In the rows, 128 means zero.
Each path below is one point turned by a fixed rotation once a step. After each direction that follows a path, write how fast that rotation turns it, in degrees a step (0 if it stays still).
Each turn is a multiple of 5 degrees from 10 to 175, or 0.
Each row of a path follows its step; steps can be skipped.

step 0: [110 112 140 121 134 119 115 124 129 135 141 120 127 123 124 145 135 142
 126 130 130 138 126 124 128 122 136 126 132]
step 1: [107 130 123 119 116 141 108 123 126 133 120 124 119 118 127 128 125 133
 132 120 135 119 134 138 118 123 132 132 137]
step 2: [107 122 137 137 113 129 129 127 136 131 135 144 127 121 134 137 127 126
 128 129 127 122 120 126 109 130 116 114 128]
step 3: [120 124 129 141 132 127 118 118 124 131 136 125 121 128 122 150 115 136
 117 128 142 122 114 118 123 132 134 138 133]
step 4: [123 129 130 135 105 134 128 129 141 136 122 137 118 125 119 132 113 133
 119 119 136 126 144 135 128 133 131 139 136]
step 6: [123 108 124 127 123 133 117 124 124 123 134 114 115 125 136 131 125 139
 123 131 130 126 128 128 119 137 141 151 124]
step 7: [112 123 130 126 111 131 132 131 144 135 137 134 132 122 134 131 139 133
 127 113 133 124 143 132 122 131 144 128 119]
step 8: [121 120 132 128 137 120 112 131 131 146 131 131 132 114 137 133 126 130
 121 142 141 120 123 128 114 125 141 119 124]
step 9: [116 121 121 137 121 126 120 131 120 131 117 116 120 125 129 141 113 130
 130 123 134 122 142 130 109 129 124 135 115]
step 10: [122 133 143 136 115 123 130 142 130 137 135 139 127 118 138 142 130 123
 122 107 139 126 127 120 123 121 125 133 127]
[123 126 129 122 131 127 129 128 126 131 127 123 133 127 130 132 134 124
 124 130 126 125 132 134 127 127 127 129 125]
45
[129 135 126 126 124 128 132 130 127 133 129 129 124 129 126 128 130 130
 132 124 123 121 131 131 126 128 129 131 129]
130
[133 128 131 126 130 124 127 134 127 127 126 123 126 125 129 127 128 127
 130 123 130 128 131 124 126 123 129 124 122]
25
[134 125 124 126 130 129 123 126 128 130 122 125 126 124 127 129 128 131
 126 124 128 126 120 133 128 131 128 129 128]
140
[126 129 127 128 129 126 122 130 127 134 122 131 127 127 127 124 126 132
 131 134 128 131 133 131 130 124 125 126 129]
95

step 1: [137 121 126 129 132 133 142 135 137 128 141 125 145 114 120 132 124 116
 133 127 119 117 126 116 142 127 118 129 135]
step 2: [132 144 114 133 125 129 127 133 131 120 126 123 122 139 114 121 127 119
 122 112 138 130 128 143 135 121 118 122 140]
step 3: [134 128 132 121 128 130 121 124 125 125 132 125 147 133 123 124 122 124
 129 111 107 131 127 119 111 124 132 112 121]
step 4: [123 136 119 118 116 140 120 140 137 126 137 130 122 132 127 129 128 119
 111 128 124 118 133 125 125 137 144 142 136]
step 5: [131 118 118 125 132 120 122 125 130 138 121 119 133 111 120 113 120 120
 125 128 115 113 137 133 142 117 130 126 120]
step 6: [129 148 115 126 130 125 146 134 129 131 136 129 144 129 111 129 129 128
 134 125 131 129 136 119 131 126 126 136 144]
step 7: [150 124 125 122 129 130 118 125 127 116 139 123 130 134 125 128 109 111
 124 116 130 127 121 132 134 127 117 118 133]
step 8: [112 139 123 131 118 137 127 137 134 126 130 124 133 136 117 127 134 123
 129 114 119 120 124 134 119 124 145 110 127]
step 9: [131 130 130 119 127 127 112 128 140 123 130 131 132 119 125 119 123 123
 109 120 113 129 135 114 125 118 129 147 124]
step 10: [131 131 110 124 134 129 130 140 130 149 131 118 130 125 119 123 124 122
 124 136 116 117 141 138 131 142 128 126 138]
[131 127 127 131 129 124 132 132 131 133 131 132 128 120 129 125 130 130
 126 125 130 130 133 130 129 129 123 127 129]
80
[123 133 126 129 131 129 132 129 127 129 131 122 128 130 126 131 130 130
 122 126 133 130 129 133 128 133 132 130 127]
175
[128 134 131 129 131 127 130 130 130 125 133 129 127 126 126 128 121 131
 134 128 132 126 122 128 134 126 129 125 127]
65
[128 127 130 124 122 127 128 128 127 128 132 135 128 127 131 130 126 126
 126 124 131 130 126 132 122 127 135 124 125]
80
[127 126 129 133 129 127 122 129 131 128 132 128 129 135 127 131 133 126
 130 121 132 129 128 126 128 128 124 125 126]
70
[127 121 125 131 123 134 129 130 128 124 131 126 126 126 131 129 127 127
 127 131 130 124 129 127 132 133 129 123 129]
115

step 1: [122 141 116 117 116 118 144 136 127 127 117 120 117 128 127 137 131 129
 133 123 124 137 130 135 129 128 118 125 132]
step 2: [128 131 111 132 131 128 127 135 133 125 142 130 120 130 139 131 119 126
 122 124 125 135 137 138 139 129 137 117 143]
step 3: [126 120 116 117 124 119 118 127 119 145 131 140 128 130 130 132 130 119
 129 128 116 129 116 143 128 137 124 131 134]
step 4: [129 114 127 118 127 116 119 121 130 124 146 126 125 124 140 120 123 120
 132 124 135 138 128 126 131 127 135 137 116]
step 5: [130 122 126 138 116 133 129 124 127 129 122 138 132 132 137 124 122 119
 131 146 124 135 111 118 128 123 130 139 119]
step 6: [135 117 138 131 130 134 129 128 129 135 126 115 124 143 119 126 130 119
 132 139 143 134 127 126 122 127 138 117 115]
step 7: [117 138 138 132 132 131 127 143 134 117 120 123 134 138 127 124 141 121
 139 139 125 118 123 131 136 123 132 132 125]
step 8: [120 135 128 127 133 131 129 130 136 123 120 119 132 128 118 129 122 122
 125 118 112 131 134 129 124 119 125 107 114]
step 9: [127 132 133 127 131 136 124 130 111 129 124 127 135 126 141 127 129 129
 127 128 112 116 148 130 140 130 131 120 132]
step 10: [123 118 130 122 125 124 120 112 121 128 125 135 121 126 122 120 139 136
 119 112 118 122 128 131 128 114 127 122 135]
[128 129 129 133 123 127 130 136 128 122 128 124 125 131 124 130 130 128
 123 131 132 128 127 131 127 130 126 127 127]
60
[128 131 125 129 127 134 133 125 124 131 130 124 129 132 133 124 124 131
 124 131 128 131 130 130 129 124 123 128 126]
100
[129 123 131 128 129 128 135 127 128 126 131 124 126 126 126 128 122 130
 132 126 128 127 133 133 129 132 134 130 125]
155

step 0: [133 136 129 134 124 124 124 130 141 136 122 118 128 127 137 144 138 121
 136 145 129 120 131 121 129 118 117 111 134]
step 1: [123 148 124 122 133 125 122 138 138 138 121 114 115 135 131 144 132 138
 134 129 121 121 131 120 133 125 120 123 116]
step 2: [113 142 123 126 129 125 125 136 144 143 117 125 113 133 124 120 137 134
 127 120 120 129 120 130 130 115 127 137 132]
step 3: [114 143 124 129 112 125 136 131 130 136 125 125 137 130 118 112 139 121
 132 131 116 121 112 134 138 123 127 130 127]
step 4: [127 134 127 128 107 118 139 123 135 124 128 111 123 132 118 115 125 116
 130 125 122 115 131 133 134 140 126 129 119]
step 5: [134 122 135 124 119 125 135 116 142 138 107 118 128 122 126 121 122 124
 128 116 131 116 124 127 119 142 131 127 121]
step 6: [133 132 122 117 124 128 124 122 134 144 121 129 138 113 134 133 114 120
 113 122 124 114 117 133 120 137 123 122 133]
step 7: [122 122 116 117 114 126 120 128 132 133 123 131 121 122 144 136 120 123
 122 141 133 109 130 138 130 128 119 122 139]
step 8: [119 125 113 118 117 133 121 128 126 132 121 125 120 133 125 147 129 142
 141 133 136 111 127 137 122 125 133 122 126]
step 10: [111 138 138 147 113 132 119 129 132 139 133 131 123 132 122 133 130 116
 130 132 139 128 112 125 131 130 134 124 131]
[128 123 125 129 131 127 128 132 128 136 127 131 127 132 127 129 124 124
 127 124 127 128 127 121 125 128 129 131 123]
95
[130 130 124 128 128 125 127 128 132 126 135 126 121 128 126 128 123 125
 123 125 126 130 133 131 127 127 126 130 131]
145
[126 127 128 125 127 127 127 131 124 129 134 127 131 124 128 126 131 119
 126 130 131 126 125 125 132 124 127 127 133]
100
[127 125 131 129 125 125 136 127 129 127 132 124 130 127 134 123 126 130
 126 124 126 128 123 128 127 129 130 131 126]
45
